(in the rows, 128 means zero)
Where one turn sends some rows of the set: a few examples, then the rows asked:
gunin: [118 113 149 136 161 131 112 104 114 140 143 143 148 108 114 147 113 134
 138 150 186 100 115  88 140 142]
Kug: [129  93 136 129 114 114 101 139 106 148 134 143 157 111 109 146 112 114
 129 168 156 115 135 114 133 111]
misop: [124 109 138 112 125 131 121 115  99 140 115 139 165  93 116 174  99 139
 139 139 127  80  96 101 148 121]
bariv: [111 129 137 108 121 135 126 113 116 150 116 135 148  92 115 158 118 133
 132 149 121  71  99 118 156 115]
kibev: [127 120 122 138 150 120 137 126 115 146 113 146 155 123  97 110  92 139
 149 168 147  88 108 139 150 144]
ditel: [104 110 118 136 153 104 112 111 138 143 122 142 137  99 134 158 104 125
 157 165 136 114  97 120 166 131]
nek: [122 134 120 155 148 125 133 134 119 140 111 122 169 121  96 117 100 131
 167 153 151 107 100 125 150 132]
pifa: [122  92 118 124 158 101 138 122 117 141 105 130 152 125 113 156 111 103
 143 161 124  78 115 123 133 144]
befi: [120  95 132 114 128 141 140 108 124 134 115 135 143 102 124 150 149 109
 133 138 139 125 106 134 126 126]
Zoguf: [ 91 106 127 140 162 122 107 116 107 139 111 143 145  98 128 141 100 101
 161 143 140  95  89 110 164 139]
fuv: [139 131 137 124 173 107 128 119 119 153 137 133 142 113 110 159 138 125
 128 148 169  90 129 105 146 112]
zekev: [134 127 121 143 156 113 126 143 119 141 126 148 159 115 111 115  94 137
 165 126 143  88 102 121 143 140]
tep: [125 147 137 158 160 144 116 124 105 163 124 143 152 118 128 135 100 130
 143 162 156 111 109  96 155 120]
tal: [128 127 117 134 150 103 141 127 115 127 122 147 160 103 106 135 114 125
 154 117 155 111  93 149 141 123]
pafu: [117 110 132 115 111 132 116 123 104 139 119 124 159 105 108 174  90 130
 155 149 136 106  98 101 126 126]
gekuv: [141 143 119 139 160 116 130 117  99 165 130 135 155 115 133 154 108 135
 147 172 154 122 114 110 148 105]
pudaz: [123 124 137 121 161 115 136 110 111 146 135 124 142 119 101 151 141 108
 132 155 180  94 127 116 124 126]
senar: [121 123 130 149 139 125 137 133 140 127 123 146 159 121 102 120  97 136
 151 133 150  97 100 134 132 149]
Rosur: [127 118 138 138 148 137 152  99  84 143 112 149 164 123 119 147 113 116
 116 160 160  95 112 128 128 136]
zepu: [125  84 139 125 142 160 123 123 115 148 120 165 142 116 127 148 125 109
 128 132 138 102 117 112 134 146]
vube: [128 124 128 150 148 121 143 126 118 133  99 154 165 117  90 134  99 125
 136 145 155 104  98 148 157 131]
Vinem: [109 120 125 104 117 130 109 135 102 156 124 134 129 110 104 159  95 116
 153 161 134 104 107 116 125 123]
fup: [125 114 121 128 143 106 143 119 122 130 125 162 151 113 106 125 102 136
 146 137 156  98  98 155 132 147]
Zib: [129 133 112 134 152 100 136 127 122 138 135 128 163 105 118 118 112 142
 173 133 146 103  97 134 141 127]
kerez: [115 113 144 131 159 129 123 109 101 136 132 134 145 117 100 148 123 108
 136 146 192 100 120 103 125 141]
Ponik: [140 132 125 136 151 119 153 106  94 147 118 131 168 119 120 169 122 119
 129 162 158 119 113 130 132 109]
sen: [ 95 103 127 139 150 124 131 111 114 130 107 114 161 113 118 139 117  95
 159 152 133  81 100 112 137 148]
gabo: [126  95 136 128 138 151 113 127 134 154 130 139 142 110 135 128 119 138
 153 154 127 107 115  90 132 144]
papu: [131  90 144 135 111 119 111 128 105 138 133 128 180 107 114 144 117 124
 133 163 151 100 133 102 133 115]
dumed: [136  94 111 102 151 125 128 118 103 157 135 142 146  98 142 157 141 119
 150 142 135 116 116 117 139 115]
Gebi: [124  85 144 124 140 154 121 126 116 143 113 165 135 111 120 139 120 110
 128 135 139 109 110 112 129 145]
ritup: [111 134 145 155 146 156 133 104 104 150 119 143 156 123 125 129 105 127
 127 168 161  94 109 110 141 143]
vik: [125 122 117 137 144 108 145 105 113 134 116 134 171 103 105 129 106 144
 154 161 156 112  93 149 155 127]
Segi: [114 112 139 134 115 121  98 135 115 150 133 141 147  99 113 134 129 107
 129 162 158 114 127 126 150 100]
Mon: [124  98 149 136 122 125 110 126  96 139 128 136 182  94 118 133 126 118
 127 146 146  81 124 102 152 107]
levat: [120  99 133 128 140 158 114 122 133 160 137 139 141 113 140 133 129 132
 154 151 128 102 118  93 139 146]
rute: [133 123 112 137 164 108 131 130  89 143 114 145 168 105 102 126  92 131
 165 144 155 108  95 131 157 125]
Mivug: [105 136 132 112 122 137 117 135 111 156 113 136 128 105 103 155 115 110
 138 149 129  90 102 125 145 113]
laki: [121  93 130 118 130 146 138 107 126 138 124 136 153 108 129 161 148 109
 133 136 139 121 111 128 129 131]
Midap: [140  98 118 100 153 118 131 119 101 154 127 139 144  93 139 145 144 122
 148 138 126 115 111 119 139 111]
riv: [133 111 125 132 152 147 112 139 120 156 128 131 151 105 138 152 137 116
 159 126 128 120 115  91 146 114]
tada: [111 110 144 129 120 124 104 120 105 149 134 139 159  88 123 124 132 117
 127 159 150  89 127 118 160 101]
ruzi: [123 107 117 140 156  98 127 130 142 137 107 136 147 118 113 177 108 108
 142 153 127 109 106 124 154 125]
Reb: [132 128 145 140 167 120 116 113 131 145 142 135 151 105 115 158 124 139
 135 148 175  96 119  88 155 122]
sev: [140 112 131 132 152 139 115 140 123 152 123 129 153  99 133 145 134 122
 157 127 123 118 110  88 145 110]

gabo turns into Midap
pafu turns into bariv
riv turns into laki
And these:
Mon turns into Segi
Zoguf turns into ruzi
gekuv turns into Rosur
fuv turns into kerez
vube turns into nek
senar turns into Zib

